Rows are one point carried round by a steady rotation, each followed by how many steps it has turned.
The counts run from 0 to 212.
[156 133  91 120  98 121 132 135 139 173 111  72 115 127 129 184 110 122
 153  75 155 135 130 125 133 100 128 122  88 137 155 157  97 161 188 122
 114 102 146  95 118 153] => 127
[139 157 118 138 104 147 195 150 121 134  82 130 158 120 123 185 112 110
 140  79 129 110 121  95 137 103 101 146 113 159  99 134  87 151 198 110
 114 132 141 115 119 128] => 6
[117 148 179 111 122  53 137 148 149 122 113  74 158 110 103 107 164 117
 134  75 150 123 141 112  86 105 124 158 107 112 169 134 136 137 115 140
 128 100 143 151  97 122] => 66
[159 160 138 148 119 110 155 103  91 107 108 122 160 120 103 150 121  67
 175  94 111 115 121  88  93 147 106 156 105 111 150  99  86 168 105 137
 159 119 153 140 156 143] => 198
[125 111 146 142 117 108 120 102 112 146  87 127 116  99  89 121 128  87
 149 121 131 122 142  91  93  99 116 150  93 156 189 105  77 155 123 169
 140 111  87 184 124 134] => 202
[129 108 120 116 145  95  99 131  68 137  93 104 132  75 126 157 105 119
 134  99 137 124 126 120 103  95 107 151  94 116 189 110  97 181 103 103
 114 104 110 181 137 116] => 210
[140 122 105 132  95 105 152 150 140 111 104 127 148 147 140 194 149 116
 103 114 180 172 135 150 174  78  95 148  87 129 134 143 121 141 130 154
 125  69 114 125 143 161] => 139
[140 128  88 149 100  65 164 149 128 122 102 106 100 109 120 132 127  89
 129  96 178 153 199 116 105 102 101 142 120 123 129 134 124 143 163 160
 129 145 112 139 118 157] => 20
[137 164 121 135 116 138 143 136 166 121  65 121 132 147 126 172  95  91
 138  85 147 122 152 153 154  98 112 163 122 122 119 112 105 147 185  85
 137 102 105 153  98 113] => 154
[166 121  93 123 119 137 116 147  82 135 109  90  99 110 138 173  96  75
 134 116 172 137 142 123 136  80 121 186 104 148 106 114  81 149 109 116
 106 106 120 142 101 126] => 26
[ 99 146 121 163 101 104 165  96 111 175  99  94 146 109  83 122  96 106
 173  98 175 139 142 136 134 124  88 138 130 111 109 148 138 171 165 123
 147 102 106  92 124 162] => 122
[148 135 115 160  84  78 188 170 116 135 113 106 128 140 121 128 122  82
 105 106 176 154 178 102 125 110 111 141 115 128 107 123 116 137 151 164
 119 151 118 131 104 156] => 21
[138 124  81 138 114 128 169 157  89 139  75 125 127 106 136 168 127  81
 126 124 167 175 157  92 119  73  99 166 118 161 130 117 124 132 138 140
 142  90  81 161 120 145] => 18
[154 159 159 144 123 112 161 142  90 128  76  98 162 147 122 142 110  49
 130 100 126 101 172  84 126 137 117 158 133 114 155  86  90 151 126 136
 163 132 127 160 111 118] => 52
[101 145 188 140 111 115 145 107 157 133  91 123 155 145 106 158 127 132
 117 100 123  98 128 109 125 111 123 120 103 117 173  84  92 155 100 161
 164 121 101 157 118 172] => 78
[151 131  92 132  81  79 191 168 124 119 125 132 136 146 137 173 122 103
 121  62 142 150 152 113 122 106 113 115  93 137 124 146  95 131 148 139
 141 125 141 110 135 167] => 13
[105 125 159 136 117 116 128 104 123 176 101 109 151 120 103 146 154 147
 139 114 160 145  94  89 131  85  93 147  76 169 157 135 106 157 106 174
  97  90 125 129 128 151] => 102
[121 133 162 134 116 125 162 168 125 133 114 113 128 152 119 145 106  93
 121  68 128 136 117 121 118  52 139 175 102 154 101  99  87 113 116 106
  98 100  97 142  64 132] => 33
[113 143 158 109 102 108 152 164  97 179 117  74 193 115 117 117 146 104
 136 110 147 115 116  96 126 130 138 119  99 109 182  93 114 160 136 110
 157 127 145 121 113 159] => 90
[137 148 144 147 113  95 170 152 152  91 133 133 140 160 118 153 140  75
 122 112 136 177 148 108 132  75 128 146  80 134 138  83 101 145 105 170
 145 133 108 148  88 160] => 170
[130 138 155 120 101  83 145 173 156 121 105 103 141 124 128 138 135  98
 126  83 138  90 148 104 126  88 156 144 106 116 149  85  78 150 127 105
 119 161 119 175  69 119] => 181
[156 140 116 128 106 135 148 159 123 135 105  95 105 140 135 178  96  86
 108 112 166 158 150 128 143  80 114 166  89 114 111  72  92 156 115 142
 115 128 120 141  88 138] => 25
[119 153 127 126 123 123 159 116 109 177 110  81 161 101 133 156 125 141
 142 112 173 155  85 116 151 128  97 137  90 125 162  91 136 171  81 149
 137  83 131 118 114 143] => 94
[140 159 115 146 106 134 159 127  97 110 101 103 143 133 122 174  91  74
 169  79 160 109 137 122 172 117 117 180 129 112  74 138  82 148 138 103
 139 137 130 113 109 143] => 152
[ 90 117 133 130  80  96 180 154 105 176 102 110 166 117 122 152 150 143
 119  97 151 108 131 111 162 118  95 111 112 129 130 148 111 147 127 141
 138 138 108  99 120 180] => 113
[ 85 103 126 120 107  72 118 111 105 162  76 123 145  82 108 151 151 157
 125 101 163 124 161 112 125 100 114 123 121 151 158 170 122 153 158 143
 135 116  70 134 133 169] => 111
[127 135 101 131 105 125 111 112 118 184 131  78 116 117 104 167  94 107
 171  81 151 159 114 124 129  79 135 138  85 149 127 155  99 160 162 115
 120 116 111  98 102 169] => 126
[165 122  91 121 113 100 107 139 108 125  88  75  89  90 132 162  95  85
 145  86 180 131 169 132 120  92 107 188 118 133 115 138  99 157 135 113
 103 113 138 157 110 120] => 27
[134 145 137 141 121 126 144 115 117 154  81 141 144 115 101 152 119  86
 137 133 122 131 126  84 101 103 114 149  88 155 185  66  83 143 121 161
 163  96 106 176 123 133] => 201
[117 153 155  90 144 128  98  97  92 118  90  97 144 102 117 175 160 111
 156 111 124 127 105  98 103  90 126 176 100 146 156 110  88 148  87 143
 139  79 148 141 116 142] => 72
[150 146 167 158 114 122 123 124  90 125  80 101 149 139  94 128 103  32
 135 116 146 108 172 103 119 121 132 166 116 112 146 101  81 147 123 120
 156 123 110 174 146 133] => 53
[ 94 107 134 132  87  95 159 126  78 150 113 117 179 115 112 155 125 121
 141  92 153 108 133 129 156 119 116 112 110 103 103 148 100 157 109 119
 148 130  90  88 141 207] => 114
[124 119  73 146 111  91 157 131 102 123  95 113 105 101 109 137 122  74
 141 111 170 172 195 118 104  91  95 171 122 147 133 144 112 146 141 149
 141 115  77 148 131 143] => 19
[143 151  88 127 114 108 153 104 130 128 113 113 112 112 125 187  88 136
 171  43 139 121 121 135 121 105 110 157 110 156 108 157 108 157 148 112
 112 109 124 117 104 145] => 4
[142 169 123 123 105  83 175 169 136  96  87 105 145 117 130 147 170  69
 140 110 152 151 160  96 124 111 120 161 106 154 150 141 114 131 163 142
 146 100 127 143 113 108] => 166
[102 135 156 120 115  94 158 129 113 176  92 114 172 103 124 168 103 133
 124  94 137 118 117 134 152 148  97 141 121 113 185  82 136 150 100 128
 176 111  74 152 114 132] => 86
[142 149 139 155  98 112 186 166 110 123  78  99 143 129 134 130 118  81
 119  97 167 108 156 118 150 117  84 197 134 130  91 114 111 135 142 141
 102 116 130 146 110  96] => 29
[130 127 119 170  99 100 179 145  93 117 125 101 138 144 102 132 112  53
 129 106 174 156 169 110 125 103 107 153 100 111  87 114 100 151 119 149
 115 148 113 122 113 175] => 22
[127 109 127 112 127  78 122 162  98 158  78  93 143  71 130 147 136 134
 113  91 152 108 142 128  89 123 102 139 117 112 208  99 122 170 121 123
 117 117 127 183 116 116] => 211
[116 132 112 105  94 138 150 141 117 160 110 113 160 132 134 202 101 142
 117  92 150 129 134 146 168 101 115 112 112  79 143 101 121 172 140 117
 162 123  97 108 129 204] => 116
[121 140 127 127  94 129 127 150 160 111  84 125 127 141  91 159 139 100
 117 130 192 150 187 155 153  61 126 144 116 114 103 128 123 176 174 120
 145 118  88 131 115 169] => 146
[118 141 129 121  80 140 146 148 154 134  93 104 132 126 122 158 141 102
 110 132 192 148 165 142 177  68 124 161 105 132 104 110 106 148 135 151
 135 116  77 132  83 163] => 147
[123 142 137 112  99 115 144 133 129 175 127  86 157 108 123 151 129 138
 128 111 172 147  94 152 134 126  98 131  81  97 193 103 132 174 104 130
 132  69 134 133 124 151] => 93
[118 111 149 102 110  94 100 112 116 160  99  90 130 116 127 162 134 119
 123  84 133  79 138 114 129 116 152 118  92 116 196 127  62 151 114 135
 158 136 142 158 122 171] => 81
[133 106 151 135 111  68 136 118 111 153 127  75 113 111 121 108 105  76
 148  93 156 118 150 127 123 124 142 174  95 121 157 125  83 124  68 134
 126 100 104 171  98 119] => 57
[115 128 138 117 140 117 123 119 121 137  69 145 163 130 128 207 136 159
 115  92 144 114 138 136 143  90  82 102 103 122 166 133 111 179 159 128
 128  99 113 148 162 158] => 108
